Which row each row swaps with, under one turn or mirror:
The rows were stretched afterwards, more along some directions than others.
Q687: [  1  -2   5   2  -6  12  -8   6 -15   3   0 -34 -18 -20 -23  24  -2  28
 -20  13  -4 -23]
Q444: [ -9   2  12   7 -14  17 -12  14 -19  17   2 -37 -22 -14 -15  26  -6  22
 -16  19  -3 -17]
Q70: [ -1  19   5 -17 -18 -45 -32  16 -49   2 -18 -26  -3   7 -11  31 -34  38
   1 -10   5  -6]
Q744: [-20  -7  -9   6  -3  -9  -5  22  29   1 -16  22 -34  -7 -16  -5  -3  14
 -17   5 -15 -14]
Q982: [  8  47 -24 -24  28 -24  -6 -14  -3 -27 -14   1   3  -3   1  16   6  16
  22 -16  14 -34]
Q512: [ 32  46 -16  -7 -15 -26  19  12   4   7 -38  -4 -16 -17  -9  17  10  39
  19 -13  -6 -36]
Q903: [-10  23  10  -1   1  -9 -21  16 -55  18 -16   1 -14  12   2  45  -8  16
   7  -6   1  14]
Q586: [  3  23   3 -26 -27 -45 -35  18 -48   5 -19 -29  -5   1 -11  36 -29  47
   5  -8   2 -14]
Q261: [ 24  17 -45 -25  10 -12 -23  -1  -8 -13 -27  -9  16  24 -15  25  -9  36
   1 -41   0 -12]
Q757: [ -6  27 -20  -9  31 -13 -14   8 -15 -17 -19  20  -2  22  -3  15   4  22
  -1 -31  11   3]
Q923: [ -9  12 -34 -21   7 -15  -8  16 -37  14 -11  -8 -37  -7  -3  30  -3  52
 -12 -15   8 -22]
Q656: [ -8 -28 -29   0 -14   3 -16  23  -8  19 -22 -10 -26  -8 -30  14 -11  41
 -17 -10 -15 -17]
Q909: [-22 -12  -8   6  -2  -2 -10  22  29   1  -9  18 -39  -1 -19  -1 -10  14
 -22   0 -18  -9]
Q987: [  6  55 -28 -24  21 -22   0  -7   4 -30  -7   6  10  -8   3  10  12  13
  24 -11  15 -39]
Q90: [-19   6   6   5 -17 -27 -21  13  21   0  -8  10 -20 -15  -7   1 -11  -5
 -11  19 -26  -4]
Q777: [-21  -9 -11  -1  -2   8  -4  26  24   7  -5  14 -41  -5 -18   0  -7  18
 -24  12 -16 -12]
Q538: [-15  10  13  11 -12 -24 -16   9  16   7   0  10  -9 -12   1   2  -5  -5
 -12  22 -31  -4]
Q542: [ -5  33 -15 -22 -17 -29  -4  26  -9   4 -31   4 -40 -19 -10  23 -14  27
  30   8   6 -37]
Q196: [  6   8 -21 -10  29 -17 -13 -11  -7 -28  -7   6   7   1 -17   8 -14  20
  12 -46  14 -15]
Q786: [  2  -2 -17 -13  28 -15 -20 -13  -9 -25  -6   0   4  -1 -16  12 -21  24
   6 -41  13 -12]
Q911: [ -9  14   8  -5   5  -8 -17  17 -54  17 -20  -6 -24   7   5  46   1  26
   1 -15   4  19]
Q304: [-10  20   3 -19 -14 -40 -33  18 -53   3 -15 -23  -2   9 -13  31 -31  31
  -2  -6   3  -1]
Q648: [  5  22  -2 -23 -21 -45 -33  22 -46  -3 -17 -23 -10  -1 -13  33 -30  44
   2 -13  -1  -8]
Q412: [-10   3  14   5  -3  13  -5  11 -28  13  -1 -36 -12 -11 -18  23   1  18
 -16  19   2 -14]
Q758: [-14   8   5   6 -18 -31 -17   8  24  -1 -12   9 -13 -16  -6   0  -8   1
 -12  15 -28  -3]
Q76: [  3   7 -16 -12  27 -10 -13  -3 -17 -28  -6  -1  -1  -4 -16  14 -15  24
  12 -40  14 -14]
Q380: [ -7 -13 -37   1 -10  -7 -15  13  -3   6 -22  -5 -10 -11 -23  -1  -7  39
  -7 -14  -4 -20]
Q491: [ -5   7 -18 -28 -16   5 -17  39  10  -6  -1  -3 -35  -4 -22  21 -41  25
   5   4  -8 -22]
Q936: [ -5   3   9   3  -5  14  -8   7 -25   8  -1 -38 -12  -8 -18  26  -8  25
 -17  18   6 -20]
Q947: [  0  30 -20  -7  28 -23 -12   4 -12 -19 -21  22   6  19  -6   6   3  21
   5 -37  11   4]
Q80: [ -9  -5 -35   4 -22  -5 -15  23  -2  10 -31  -3 -18 -15 -29   2 -11  36
   2  -4  -2 -20]
Q411: [-17 -17 -38   0 -10  -1 -22  17 -19  15 -34  -5 -23 -12 -32  11 -16  37
  -5 -10   3 -16]
Q155: [  0   3  10   1 -11  12 -18   5 -14   4  10 -39 -20 -14 -21  22  -7  29
 -20  17  -1 -20]
Q802: [  3  10 -10 -30 -19  -2 -19  38   9  -6  -6  -7 -28  -4 -17  23 -42  28
  10   3  -9 -17]
Q136: [ -4  25 -14 -24 -22 -27  -1  24 -15   9 -28   5 -40 -17 -13  30 -14  32
  27  -1   7 -39]
Q912: [-11 -14 -34  -7 -22  -6 -23  27  -8  14 -26 -10 -30 -11 -27  11 -19  46
  -9  -6 -10 -20]
Q521: [  5   8   6   6  -8  13  -6   1 -10   6   4 -36 -15 -11 -16  16   0  28
 -20  19  -1 -20]
Q4: [-17  14   8   7 -16 -25 -19  16  18   9  -7  12  -9 -17   2   5  -6  -3
  -7  18 -22  -2]
Q119: [ 31  18 -32 -22   5  -7 -22   2 -10  -8 -24 -20  12  22 -17  28  -9  44
  -2 -39 -10 -13]
Q28: [ 32  38 -20 -10 -12 -23  14  13   6   8 -32   0 -14 -20 -11  19  10  34
  11 -10  -1 -31]
Q704: [-22  -4 -11  -1   0   3  -7  27  19   6  -5  19 -40  -4 -19   4  -9  19
 -21   9 -17 -13]
Q697: [ 29  11 -33 -32 -11   0 -23  14 -17   2 -25 -23   0  28 -21  40 -24  50
  -4 -31 -13 -12]
Q267: [ -7  14 -33 -21   8 -19  -3  21 -33  16 -13  -1 -38 -20   2  25   3  49
  -9 -10  10 -20]
Q202: [  7  23   6 -17 -27 -43 -39  15 -36  -2 -11 -27 -10   2 -16  28 -33  41
   2 -10   0  -8]
Q330: [ 26   5 -31 -31   3  -6 -26   3 -16  -2 -18 -23   1  30 -14  37 -18  47
 -12 -40 -15  -7]
Q53: [ -9  23 -35 -20   8 -15  -2  14 -29   8 -15  -6 -36 -14  -1  24  -2  50
  -7 -10   5 -27]
Q54: [ -8  24 -19  -2  27 -14 -17   9  -8 -20 -17  22  -2  20  -7   9   0  18
   0 -35  10   6]
Q468: [  3  12   7  -5 -11   5 -12   4 -16   5  -2 -38  -4 -15 -16  25   0  30
 -11  17   1 -28]
Q741: [ -7  19  11  -9  11 -15 -23  16 -56  13 -12  -8 -19  12   2  46  -6  25
   0 -18   5  16]
Q266: [ 28  17 -27 -31   0 -11 -24  15  -8   0 -22 -22   3  22  -6  29 -10  40
  -3 -30 -16  -6]
Q433: [ -8  29 -19 -25 -18 -32  -6  28 -21   7 -31   5 -39 -12 -15  25 -22  31
  27  -1   7 -31]
Q214: [ 20  20 -40 -25   3 -10 -28  12 -16 -11 -24 -11  17  25 -18  27 -15  40
  -1 -35  -9  -8]
Q977: [  0   6 -12 -29 -17  -5 -20  31  14 -16  -3  -5 -29  -7 -24  20 -45  25
   4   0 -15 -23]
Q581: [ -8 -19 -36  -6 -21  -3 -15  29  -7  21 -30  -5 -34 -10 -25  15 -12  42
  -6  -8  -4 -20]
Q152: [  7  43 -23 -18  30  -9   5 -11   4 -23  -6  -2   5  -6  -1   9  14  12
  14 -10  11 -33]
Q675: [-10  14  12  -5   2 -12 -22  20 -52  27 -17  -1 -20   5   9  48  -3  21
   3 -14   2  17]
Q515: [ -1  24   5 -15 -23 -45 -38  15 -47   4 -19 -23  -3   8 -10  33 -35  35
   5 -18   0  -3]
Q477: [  0  34 -17  -2  30 -20  -8   6  -6 -18 -15  24   6  15  -4   4  10  18
   4 -32   6  -1]
Q368: [  7  21   1 -17 -27 -42 -32  13 -43   6 -17 -25 -14   7 -14  29 -33  46
  -1  -9   0  -6]
Q215: [-19  10   8  11 -12 -21 -16  13  21   0  -2   7 -15 -20 -10  -2  -7  -3
 -12  24 -21  -8]
Q125: [ 29  43 -21  -3 -17 -24  15  11  10   3 -33  -1  -8 -16 -15  13  10  32
  17  -9  -1 -36]
Q596: [-10  20   6  -3  10  -7 -19  15 -51  11 -16  -2 -20   8   2  40   2  16
   5 -13   8  16]

Q266 is swapped with Q411
Q987 is swapped with Q136
Q912 is swapped with Q119
Q152 is swapped with Q433
Q196 is swapped with Q491

